Where one turn sends some rows of the set: a few examples, then the rows asked
q854: [16 -4 9 -12 -13 -14 -1 20 -12 21 -3 13 -17 25 7 -15 20 -18 9 21 16 -20 -4 -5 -3 3 1 -5 -23 -10 -20 12 6 23 1 -4 14 21 17]
q644: [15 -6 -20 -34 -4 23 5 6 4 10 -14 -10 -16 -7 5 14 -10 -9 2 10 -13 -11 0 6 -3 9 19 11 6 -6 -26 -17 25 -10 17 7 0 -20 -5]
q121: [1 -26 7 -3 -2 13 -14 -19 -35 -7 -12 -18 -14 19 -15 5 -8 -12 27 4 -2 -8 -23 10 3 -1 2 -1 -21 0 0 -15 -1 -7 17 8 25 -8 15]
q781: [4 -9 14 5 -11 3 0 -12 -33 -19 -13 -17 -11 -18 20 7 11 -13 8 -2 1 -38 -9 15 13 5 -14 -12 -12 12 -15 0 18 14 5 12 17 10 -14]
q440: [28 -19 -9 -25 0 -8 -11 12 -17 4 6 3 -8 8 -5 -1 -3 1 -4 23 9 -13 18 3 -10 3 0 -3 -6 -13 -7 26 7 21 16 -4 -11 18 16]
q378: [7 2 27 -13 12 1 -14 -10 -32 27 -12 -8 -9 -3 1 -21 -27 -15 3 -7 -14 -28 -12 -11 2 11 -13 -13 -3 15 15 -9 21 -10 7 -3 13 -5 -5]
q97: [17 -1 4 -13 3 -15 -14 14 -13 11 13 -8 3 1 -9 -17 8 1 -1 17 8 -31 3 5 -14 -4 -7 -23 -16 -12 -5 12 14 38 -9 -8 -6 -2 20]
q111: [-20 -26 2 -1 6 10 9 9 -16 20 -2 -30 7 -4 5 13 -14 -12 -9 34 16 0 -12 9 4 -3 15 -12 -12 -9 -12 4 -20 -13 8 9 24 -15 12]
q523: [34 -5 17 -15 7 14 3 14 -20 20 -7 -10 14 -12 1 12 -12 -27 12 19 -16 -24 18 -10 16 13 -8 16 -31 1 -4 -9 14 -9 0 2 13 -24 8]
q348: [12 6 -1 -36 13 4 -6 -4 -6 8 1 -4 -8 -27 11 12 -17 2 -6 5 -29 -15 -17 -2 0 -8 -1 -5 -6 -4 -21 -11 20 6 -17 -3 14 -28 1]
q8: [-24 6 10 -12 -13 -4 -22 8 -1 30 6 3 -20 -25 0 -5 16 -27 -1 -2 -1 -19 13 -17 6 13 9 -7 -2 -38 0 -2 -10 3 3 -15 11 -9 17]
q290: [11 -1 29 -1 -12 2 -3 -2 -21 19 -28 -12 -27 2 14 -8 -9 -12 29 1 -2 -5 -19 -19 12 13 15 -1 -6 -18 -18 -3 -4 0 8 -30 13 -26 21]
q185: [-21 -2 15 -16 2 8 -11 -2 -6 22 -11 -26 22 -6 14 -7 -9 -12 -19 9 10 -24 -22 11 -8 -13 2 -7 1 7 7 -17 -14 -2 9 -13 -5 4 -13]
q969: [-12 0 5 -14 4 18 -22 -6 -5 -8 11 -10 -9 -18 -5 -7 29 -4 2 14 7 -10 -9 -14 -5 19 -1 -2 -20 -29 -13 2 -16 1 -13 15 -1 -16 23]
q568: [-9 -19 0 -16 -3 -9 -34 -4 -18 8 8 -6 -22 -16 -2 -9 -10 -10 -28 7 8 -9 -11 -16 -6 7 12 5 10 -27 -6 -7 -2 9 -6 23 -1 -7 -5]
q751: [-1 -27 0 6 2 -1 8 -5 -10 -5 -7 -13 -3 -15 26 3 9 -20 27 -7 4 -39 3 -16 17 -19 -3 -12 -10 7 -23 -5 -6 3 18 0 7 10 -4]
q162: [9 2 10 -16 -21 13 -6 4 -9 22 -21 -22 -28 1 4 -10 -5 -8 26 10 -1 -23 -22 11 -5 26 23 12 -3 -15 -22 -29 10 2 21 -15 -2 -19 -15]
q388: [20 -12 11 0 -1 2 0 1 0 0 3 -19 -4 -22 19 6 -1 5 25 24 17 -36 25 12 23 24 -18 5 -2 3 -1 -21 3 10 23 -8 17 -5 7]
q582: [15 -2 21 18 4 -4 8 4 -11 3 -14 -15 -19 -16 10 4 -6 -2 -6 4 5 -39 22 4 24 10 -5 -12 9 3 -4 -6 31 9 14 11 21 -3 -2]
q250: [2 -25 6 -16 -26 -16 -8 12 -12 23 1 -3 -6 2 -6 -8 13 -12 12 17 13 -22 -1 2 -9 21 -3 -35 -14 -8 -2 23 16 19 -4 -2 6 11 25]
q432: [6 -5 -1 3 6 -11 1 4 -24 6 15 -18 -15 -23 32 -5 -13 1 30 23 13 -30 4 -9 16 4 -9 -21 -6 -9 -27 -11 -10 7 31 -6 23 1 -11]
q424: [8 -15 -7 -22 -1 -14 -9 11 -5 28 4 -3 -18 3 -9 -19 4 -11 9 22 10 -37 2 8 -19 14 3 6 -22 -11 -12 19 11 25 14 -13 3 26 -10]
q956: [7 6 -4 -22 -18 0 -20 3 -18 22 -10 -13 10 -17 -1 29 -12 3 15 30 -13 -21 -3 -10 6 17 0 -16 -23 -25 -10 -28 13 -7 27 -8 20 4 -15]
q134: [-17 -14 24 2 0 0 -3 7 2 34 -30 -17 12 -12 -3 15 -4 -4 -17 28 5 -21 -10 18 6 11 14 3 -11 -15 11 0 -10 -9 22 -8 21 2 -11]
q282: [7 -2 -3 -11 6 20 -22 -8 4 11 -2 -6 -8 -14 2 -22 4 -44 -12 0 24 -8 7 -9 -4 18 10 28 -7 -16 -2 -1 13 10 2 -4 -3 -8 -1]
q178: [1 6 23 -6 2 24 14 11 -35 14 -9 -32 -1 0 12 5 -10 -28 -27 19 8 -7 2 14 8 2 9 12 -16 2 -16 16 -11 -11 1 -6 5 -6 -1]
q190: [-8 8 -3 -11 -2 15 3 -3 -14 15 3 -39 -20 13 -9 5 -6 -5 19 1 0 -30 7 -28 9 -10 12 -8 -22 -10 -25 -30 9 -9 7 -21 8 5 11]
q23: [3 -24 21 -20 5 -2 -10 -19 -3 11 -18 -7 -4 -30 5 10 -12 -2 25 0 -16 -10 -26 -9 7 14 0 -15 -18 -7 -6 7 2 -1 -14 -20 13 -26 21]
q715: [12 2 23 -12 -6 4 -27 4 -12 20 4 12 -21 -18 1 -3 3 -32 -3 15 18 0 -6 14 16 36 17 2 -25 -35 -15 -9 -10 2 6 7 4 1 -7]
q512: [-18 20 25 -18 -3 12 6 9 -6 24 1 -33 1 -3 20 -1 -3 0 -19 28 14 -19 -5 -3 9 7 -7 4 -12 1 -7 -13 -15 -9 -9 -28 18 3 12]

q568 -> q969
q956 -> q523
q512 -> q134
Now these:
q582 -> q781
q424 -> q440
q23 -> q290

Where one turn sends some rows of the set: a few examples, then the rows asked
q533: [24 12 12 0 -4 -4 16 13 -24 9 0 -28 1 2 16 -2 32 7 8 11 11 4 19 -15 9 8]
q893: [11 15 22 -6 0 -4 -8 11 7 3 -48 -15 7 -4 20 -4 27 -2 3 4 8 6 31 -14 29 4]
q208: [-8 23 2 10 -2 -6 -6 17 -24 -7 6 -4 -9 18 10 -12 22 -14 1 12 7 2 50 -9 -10 5]
q373: [19 5 38 1 4 -11 17 -2 -8 8 -21 22 -2 39 32 -9 28 5 1 9 16 17 32 0 -8 -16]
q789: [23 -2 15 13 4 -8 -3 0 -28 1 -22 48 4 -4 20 -3 38 -10 4 -2 6 7 12 23 -11 5]
q320: [-5 10 14 35 11 -5 -22 17 -13 18 -15 8 13 -1 12 -8 23 -11 12 16 16 11 19 29 -31 14]
q578: [6 3 26 -11 10 21 -24 32 -21 1 -19 6 24 -7 16 7 10 5 -4 19 7 11 2 27 12 16]
q490: [-9 6 15 21 -2 -31 3 19 11 20 -2 21 8 18 29 3 20 13 5 24 22 -3 32 10 -7 -1]
q209: [-15 33 13 -1 -6 -6 4 19 -12 2 3 16 7 4 19 -3 34 -16 0 11 0 16 54 -2 4 25]
q602: [7 22 29 8 5 -12 -18 27 0 -16 -13 3 3 -31 5 13 29 7 5 0 -3 17 12 -6 0 13]
q79: [10 15 19 -6 -1 24 7 3 -11 26 -10 12 4 -1 21 -12 23 -2 -25 18 40 7 22 10 3 -6]
q552: [6 10 19 -4 1 11 8 24 -26 -25 -16 3 19 -2 20 -3 13 -1 -13 15 7 10 -10 19 6 15]
q542: [-10 2 20 -26 3 20 5 4 2 10 -23 22 2 -11 20 -1 13 -8 -11 19 20 11 25 37 -3 5]
q588: [9 17 15 -12 22 -12 25 23 0 -3 -8 19 23 22 3 3 24 6 21 22 2 5 10 14 -21 2]
q682: [21 15 5 -16 5 -17 -11 26 1 8 -17 16 11 -28 29 -20 25 7 21 7 2 10 8 29 -12 9]
q239: [13 -2 25 -15 -8 -18 -10 14 -8 9 -13 21 -5 -17 35 -11 31 7 -15 8 28 1 42 11 14 16]
q152: [12 16 14 5 4 0 -4 18 4 -20 -41 1 1 10 -2 -24 2 -13 -5 6 13 17 28 28 7 25]
q188: [-3 7 29 10 9 -8 -12 3 12 5 -10 36 1 7 16 -9 20 1 -43 8 6 4 20 8 -8 4]
q82: [4 4 36 -8 17 -15 -11 0 9 12 -9 0 19 -7 36 13 12 21 11 16 3 17 8 18 12 3]
q503: [21 8 12 -18 5 15 8 21 -19 9 -29 7 12 -1 12 -13 35 -27 -7 1 5 -12 36 -8 -11 4]
q124: [-3 10 16 40 1 -6 10 16 10 4 10 7 5 29 15 -3 37 -6 8 8 7 10 18 4 -4 1]
q933: [30 -2 17 -2 1 -7 -22 19 -11 5 -15 52 9 2 16 -4 20 -2 3 4 7 6 26 38 5 14]
q167: [9 8 2 6 -15 0 -9 33 -6 4 -24 8 -5 5 3 -20 10 16 13 0 -26 -6 22 24 -14 3]
q286: [-9 5 37 0 11 -14 3 8 1 11 -27 10 7 12 11 -31 18 2 11 22 -33 11 17 -6 -2 10]
q872: [-10 29 5 6 9 41 -6 17 3 4 -22 25 5 18 15 -5 29 7 8 8 12 20 34 17 -3 14]
q617: [41 14 25 -4 -9 -23 7 18 1 -3 -16 6 7 -10 14 -5 13 15 28 8 4 22 9 17 -11 -13]
q590: [0 18 20 9 24 -8 -5 1 -6 -9 -29 5 -6 26 4 -26 20 2 20 19 -13 22 25 -15 -8 -4]
q589: [9 7 16 15 -3 -7 5 24 -11 3 -47 -9 -1 14 8 -12 30 -2 -13 -4 0 27 31 -17 5 2]

q152 -> q167
q373 -> q239
q617 -> q490
Now these:
q209 -> q552
q590 -> q933
q588 -> q188
q124 -> q542

Where one turn sends some rows of the set: a few examples, then the rows asked
q675: [-4 -28 -14 -20 21 -18 -17 14 -1 31 -14 14 10 -1 -1 5 14 17 3 -5 3 -3 13 6 8 -20 -4 23 -10 16]
q149: [-12 -16 3 -37 2 5 -10 -8 5 5 -2 20 15 -7 -19 22 1 -2 8 7 10 -7 14 4 -1 -20 -1 16 -8 20]
q728: [-15 -17 0 -27 15 -11 -17 9 2 6 3 28 -1 -10 -7 12 14 24 13 -8 18 -8 -3 5 2 -22 3 28 -3 18]
q516: [-2 7 -24 -13 -2 -20 -21 0 -17 14 -14 -15 13 10 4 0 11 8 0 -23 7 -5 17 5 -12 -3 -8 -6 3 0]
q21: [-3 -10 25 10 1 -5 15 5 6 -5 7 -25 -22 -3 5 -14 10 2 2 23 -1 11 2 23 12 19 2 26 -15 9]
q143: [-13 -1 -10 -12 -6 -13 -21 -18 -2 2 -7 -19 27 10 8 0 13 12 5 -1 11 -3 33 9 7 20 -18 9 -7 25]
q347: [1 3 -26 -1 7 -17 -16 5 3 14 -13 -2 4 -8 15 -1 -6 7 15 -20 29 16 -4 11 2 0 12 6 2 -13]
q255: [-6 -31 6 -2 -19 9 21 11 -20 -7 -12 -25 6 -5 26 7 -1 3 23 -4 -7 -7 4 -9 16 -5 -19 10 -3 13]
q199: [4 -10 -2 2 -19 -1 -2 -9 -41 19 19 -5 -17 5 11 -9 24 -5 9 -3 -12 -4 -7 7 9 -2 13 -10 -17 -2]
q945: [-3 -24 29 -2 -11 -19 9 -7 -30 17 2 -20 -3 -12 16 14 -2 14 2 -12 22 -2 -11 19 31 -4 -6 16 13 -8]
q380: [11 0 6 -4 -32 5 -12 -8 -6 -2 19 -5 20 -5 -22 3 11 34 12 14 -7 -3 2 20 0 2 8 12 -17 2]
q375: [10 -8 0 15 -8 4 21 0 -17 -11 6 -1 -21 -6 17 -3 -10 -8 16 9 0 18 -13 7 -2 9 18 5 -5 -4]
q368: [-2 -4 24 10 -2 -6 19 8 1 -14 2 -23 -19 -2 11 -7 7 9 1 27 9 6 2 25 13 23 1 22 -9 17]
q224: [-8 -15 -5 -35 14 -5 -9 13 3 7 -8 17 -1 -5 -13 14 9 5 9 0 13 -16 11 -5 -3 -25 3 22 -4 24]
q17: [-17 0 14 12 -12 -8 10 15 -15 -21 -2 -23 -3 -1 10 8 9 36 -7 9 17 -12 3 13 3 11 -14 3 1 28]
q803: [2 -9 -8 8 -11 4 6 -12 -29 -1 8 4 -7 -13 20 6 -12 -4 -5 7 32 5 -4 -4 21 -8 -2 -23 -1 -3]
q154: [2 -9 12 -1 -17 -18 -20 -3 -19 1 19 8 -1 3 9 -10 12 30 11 12 15 -4 8 13 11 6 41 31 1 19]
q785: [-5 -10 -2 16 -9 -1 21 0 -17 -21 0 -7 -5 -7 18 6 -18 5 6 15 27 -1 4 -6 7 14 8 5 4 30]
q214: [-3 -27 24 -1 -3 -12 12 10 -22 -3 -11 -25 -13 -4 28 2 4 17 3 -14 0 0 2 1 12 -12 -20 20 19 0]
q81: [-16 -16 3 -14 -7 0 -10 -17 15 23 -7 21 27 -2 -4 12 -8 5 12 -6 4 1 8 21 -5 -11 5 31 -6 17]
q470: [-11 -4 -12 1 3 -10 -15 -12 18 2 -6 -6 18 -7 18 -1 -3 11 19 2 33 17 12 16 22 23 2 22 -8 12]
q486: [11 -11 1 16 -8 6 16 1 -13 -2 10 -6 -22 -6 9 -7 -1 -6 20 5 -11 20 -13 7 -5 7 20 10 -10 -4]
q955: [-6 -2 19 -3 -12 -12 0 -2 -27 7 13 -23 -14 6 9 -10 34 14 -10 15 4 -18 5 25 25 10 -16 -3 -18 13]
q452: [-10 0 7 4 -14 -4 -6 4 -26 -1 6 -12 -5 -6 11 6 16 27 -19 1 21 -7 -5 16 16 -11 -24 -25 -4 -6]
q412: [-13 -23 -6 -11 12 -16 -21 -3 -3 27 5 30 19 -5 4 -2 -1 14 13 -15 7 6 1 17 7 -17 1 29 -2 14]
q649: [-19 -16 9 -30 3 0 -19 -11 4 4 10 30 14 -12 -13 20 6 16 12 -1 15 1 -1 13 5 -17 -1 22 -7 12]
q233: [7 -6 -6 2 -19 -2 2 -9 -46 10 17 0 -16 3 16 -7 18 -3 5 -2 -4 -5 -9 7 9 -3 2 -18 -14 -7]
q708: [-7 -21 -6 -23 2 -3 -5 1 17 26 -26 4 18 2 -8 18 7 7 2 5 0 -7 20 11 -4 -14 -1 24 -14 18]
q246: [-9 -9 22 -4 -9 -13 -2 -4 -23 16 16 -24 -17 8 6 -15 34 4 -8 14 0 -14 8 23 25 10 -5 5 -22 11]
q566: [1 -20 -2 -13 4 -20 -10 14 -10 1 5 7 -18 7 16 -30 1 -2 -7 18 21 -3 20 -7 11 -13 21 22 -9 -5]
q442: [11 -11 -8 -16 -12 4 -2 9 3 -2 3 -8 2 -2 -15 -18 0 1 -5 20 -2 -3 14 1 1 -17 -12 3 -27 -22]
q691: [-6 -27 12 -4 -27 3 18 -6 -28 12 1 -21 16 -13 14 19 -6 -1 23 -3 14 -9 -9 9 36 4 -3 6 -9 4]

q516 -> q143
q233 -> q955
q17 -> q785
Now these:
q224 -> q149
q691 -> q945
q675 -> q708
q199 -> q246
q442 -> q380

Where one turn sends some rows of the set: a few examples, then the rows asked
q427: [-15 31 38 17 -17 0 25 14 4 -5 20 -14 0 -7 20 10 -6 -23 19 -38 8 -7 -5]
q996: [2 27 25 21 2 -18 26 -20 16 14 30 -24 -10 0 18 16 -7 16 5 5 -13 6 4]
q811: [7 30 29 12 -2 -20 14 -3 11 11 11 -37 -17 -9 24 1 -9 2 -11 -11 -5 -11 5]
q761: [-13 0 11 32 -20 -16 2 -4 -5 -14 12 3 7 -31 20 -10 9 -8 13 11 29 -7 -21]
q831: [-20 22 32 21 0 -9 11 5 27 1 36 -43 -2 -12 18 13 14 2 2 -17 -24 -6 -2]
q991: [-21 -4 15 33 -10 -26 14 1 5 -8 23 7 15 -20 16 18 13 10 23 -1 35 1 -10]
q531: [14 -7 3 10 -21 -15 -6 -4 -9 4 19 -3 -5 -33 -1 2 22 21 8 -25 -8 -9 10]
q415: [2 -9 10 14 -4 -22 1 -17 7 14 3 -10 5 -26 -4 -21 -4 3 7 -31 -7 -15 11]
q624: [-12 -9 3 22 -6 -14 -9 -21 -3 12 30 -6 0 -19 -9 -2 -1 22 21 -13 -23 6 4]
q483: [12 -8 8 5 -24 -14 -13 -5 -3 2 19 -8 -10 -29 2 -6 22 25 11 -22 -5 -10 9]
q887: [2 22 27 20 -14 -8 32 -9 35 -4 38 -21 2 -17 17 14 29 6 6 -8 -20 -9 -4]
q122: [-36 0 17 29 -5 -23 -12 13 -7 -6 17 -15 6 -22 18 4 -4 -3 13 -8 29 -5 -13]
q458: [-15 14 16 29 -20 -19 21 2 -8 -17 25 9 6 -13 13 22 17 6 34 -9 33 0 -13]
q791: [17 32 21 13 -18 -8 19 -13 3 2 28 -24 -24 -17 23 7 10 14 -7 11 -13 -3 -2]
q409: [-3 -9 16 12 -5 -21 -3 -16 13 12 3 -13 4 -19 -3 -23 -3 10 13 -31 -4 -14 11]
q687: [-39 16 21 31 -4 -18 -1 9 -14 -11 20 -12 3 -7 12 6 -8 -9 28 -14 24 -1 -16]
q30: [-4 26 29 20 -15 0 14 -6 26 -8 27 -34 -3 -22 20 -11 17 -10 -3 -5 -26 -16 -10]
q2: [-6 35 29 18 -36 13 18 7 -10 -15 31 -7 -9 -17 23 6 8 -17 18 -16 -4 -2 -17]
q586: [-9 -10 7 17 -9 -12 -10 -24 4 9 29 -9 -2 -12 -8 -6 2 27 25 -9 -20 6 4]
q666: [-11 17 16 27 -22 -11 12 -2 -11 -21 6 2 4 -22 18 -15 6 -19 22 -4 31 -12 -22]
q3: [-17 29 31 27 -22 5 37 -8 7 -4 36 1 6 -3 14 13 -3 -12 33 -14 -4 7 -13]

q624 -> q531
q666 -> q687
q586 -> q483
Now these:
q122 -> q991
q811 -> q996
q427 -> q3
q887 -> q30

